In the rows, zero is written as 128.
A single turn carries every row of the set below to another of its rows. Some are shown first; where does it send the rows asked next?
Timoz: [143 149 140 124 122 133 160 130 166 103 124 112 113 114 169]
Mebod: [153 136 132 119 120 133 103 133 109 113 117 118 131  90 152]
saz: [127 134 134  90 120 135 123 132 131 103  86 100 133 117 156]
puge: [149 135 121 132 157  96 119  98 124 118  97 113 141 101 154]
tuvi: [152 150 138 128 103 123 148 125 137 120  93 101 156 151 141]
rez: [152 133 122 148 155 111 148 129 130 115 100  95 129 142 144]
kune: [146 176 133 133 133 122 123 124 144 121 108 110 136  84 188]
Rus: [138 134 133 125 138 122 120 112  99 123  75 108 140 121 166]
pilin: [144 139 130 121 155 134 139 130 127 122 149 117 134  86 169]
dob: [148 141 135 115 122 138  94 134 111 119 120 111 154  99 147]
nemip: [131 163 154 117 107 135 158 134 157 117 127 119 125 121 165]
Ruz: [138 138 155 100 130 120 159 113 140 140 130  98 123 121 148]
gosez: [147 155 130 115 135 125 150 126 170 123 108 143 148 114 185]
nevel: [143 154 137 141 165 117 133 133 144 101 136 137 149 129 174]
raru: [157 161 160 139 143 117 138 134 157 112 121 115 150 151 151]
babol: [149 143 141 119 136  95 150  99 131 116 142 116 133 134 177]
sukep: [135 151 133 121 117 128 157 130 125 125 152 120 141  98 180]
kipek: [153 159 134 160 140 108 125 126 140 112 135 135 149 134 172]
sis: [151 141 129 123 121 126 159 136 158 123  74 107 141 114 153]
Reseb: [141 148 136 138 141 100 115 120 156  99 124 113 160 150 157]
luz: [147 129 122 106 122 150 119 118 138 134  94  87 148 103 165]
liput: [155 134 124 154 155  99 114 114 121 133 101 111 133 115 167]
Repet: [147 147 131 122 156 131 116 101 124 136  89  96 126 101 161]
Vam: [142 127 154 102 122 124 141 149 118 104 117 107 114 132 151]
Bisop: [146 137 131 110 118 138 108 146 139 141 107 132 161 142 152]
bebi: [132 159 138 128 126 146 124 140 119 110 121 102 173 145 158]
Deses: [148 153 124 111 137 118 143 130 163 125 125 154 148 122 169]
ginas: [139 143 134 119 116 116 113 118 157 121  78 106 137 113 189]
sapos: [141 130 137 142 145 102 152 126 126 118 113  92 120 146 148]
Tup: [135 151 136 112 130 102 121 128 125 118 102 101 150 167 154]
Nufim: [127 126 131 107 118 127 140 140 150 132 138 113 143  89 172]
Dosik: [138 155 141 120 132 106 113 126 111 123 119 113 131 161 144]
beb: [151 137 135 123 140 120 137 117 125 119 139 123 145  75 154]
Pituv: [150 139 103 108 126 138 119 120 133 133  97 104 166 100 164]
lalub: [126 140 123 141 153 137 108 109 126 120 128  98 160 125 145]
tep: [143 146 138  98 116 140 136 149 155 147 120 112 128 137 169]

nemip -> Tup
raru -> Rus
Bisop -> sis
And these:
sapos -> dob
liput -> beb
tuvi -> saz
sukep -> Reseb
Deses -> rez
pilin -> kipek
kune -> babol
ginas -> Ruz
Timoz -> Dosik

